In the rows, zero is written as 128.
First come named turns, each shown by rows before and after it. For each pair of rows after them, which turns, in which order, take the first row to the second? The first pair is done for you.
M:
[109 143 169  97  97 129 195 149 179 171  81 143 123 159  96 154] |-> [ 93 140 158  81 114 127 156 164 184 128 103 126  97 164  75 174]
[113 134 127 159 148 123 122 143 148 117 166 126  84 148 151 123] |-> [144 150 129 157 138 150 120 145 134 122 141 105  89 121 169 132]
[147 129 141 109 134 118 105 148 154 146 137 125  96 140 118 139] |-> [166 132 139 111 130 133 120 143 149 158 123 116 108 123 137 136]
[128 131 135 190 128 142 139 113 124 137 145 102 117 126 168 111] |-> [103 127 136 190 137 123 133 112 132 129 160 113 107 148 154 107]
X:
[106  92 136 198 167 170 110 134 105  70 131  90 102 165  62 183] |-> [113 104 131 200 168 176  96 138 100  55 143  76 101 145  76 173]
[151 126 132 154 161 148 143 140 122 133 142 102 117 136 149 162] |-> [148 121 126 154 165 147 131 136  91 137 147 105 130 113 155 141]
[157 135 133 134 121 145 121 130 127 141 120  96 122 139 156 157] |-> [157 138 128 137 122 145 113 123 100 146 126  96 139 120 158 142]
C:
[111 140 142 162 167 119  91 122  93 104 127 136 140  89 124 154] |-> [110 134 137 150 164 106  89 132 106 100 126 144 149 101 110 156]
[148 154 109  57 111 137 122 156 136 115 137 106 127 138 163 143] |-> [147 158 114  72 110 141 125 159 137 117 144  98 123 141 178 141]
[ 75 111 115 145 118  95 104  79  65 109 172 141 147 103 103  97] |-> [ 70 110 117 142 120  93 109  79  73 110 177 143 143 102 103  93]
Q:
[ 98 134 104 141 108 105 100 125 102 126 159 122 149  85 162  79] |-> [ 90 124 106 121  97  84 111 112 113 135 144 157 166 107 135  76]
[147 115 115 118 130 129 114 148 146  87 128 134 133 140 126 122] |-> [138 120 115 139 129 135 120 142 143  93 145 126 126 131 152 117]
[110 153 113  64 128 148 113 104 138 150 137 132 127 121 108  93] |-> [119 163 110  71 129 168 103 107 130 137 136 112 114 102 116  99]
[142 128 129 117 133 117 142 132 132 138 117 135 130 141 121 141] |-> [153 127 129 116 135 129 134 137 123 132 123 125 124 132 126 147]
Now pairs of rows:
(2 to 3 turns a pair)
[160 110 115 105 124 153 125 124 138 132  68 104 141 160  80 175] |-> [123 106 120 108 128 122 129 110 152 143  86 134 128 192  67 167] => M, M
[103 126 122 107 135 111 123 139 133 119 123 140 113 172  66 144] |-> [146 132 120 126 112 146 165 120 113 164  75 123 146 138 116 130] => M, M
[109 131 131  92 107 103 133 109 147 163 141 144 127 124 117  89] |-> [127 134 133  95  98 122 145 106 136 168 135 129 142 109 126  87] => M, M, M
[ 98 122 127 113 126  98 131  95 125 143 125 177 168 151  90 124] |-> [101 132 129 183 139 140 118 107 100 127 169 128 134 102 168 111] => Q, Q, Q
[120 147 131 120 127 117 129 128  92 193 132 173 164  89 205  24] |-> [103 134 124  30 150  71  66 155 120 117 145 194 153 147 103  71] => Q, M
[130 120 111 107 125 152  93 127 125 107 135  89 143 107 134 127] |-> [133 123 125 121 113 144 141 120 168 160 106 106 134 148 142 130] => M, X, X
[101 145 134 211 130 141 139 106  87 131 169 114 140 113 121 111] |-> [122 136 132 142 140 142 118 133 113  91 131 111 142 153  43 175] => X, Q, M
[132 117 148 157 136 148 113 135 146  92 147 101  87 127 194 126] |-> [115 113 146 137 142 129  97 133 158  82 161 112  81 143 168 133] => Q, M
[113 112 135 118 133 122 121 116 104 114 107 141 144 126  79 135] |-> [140 116 145 117 128 138 140 116 111 134  84 129 143 129  87 148] => M, X, M
[ 77 135 124 173 156 100 133  82  99 140 137 149 140 132 150 107] |-> [161 148 128 159 152 170 132 123 107 129  98  80 134 110 165 166] => X, M, M
[173 122 134  74 101 127 141 138 159 149  87 122 124 135 110 150] |-> [144 121 133  68 107 109 130 144 170 130 104 133 113 165  89 153] => M, M
[109 106  96 105 101 122 132  83  72  99  95 151 210 146  44 151] |-> [142  99 106 119 117 168 136 121 109  81  87  96 156 184  46 216] => Q, X, X
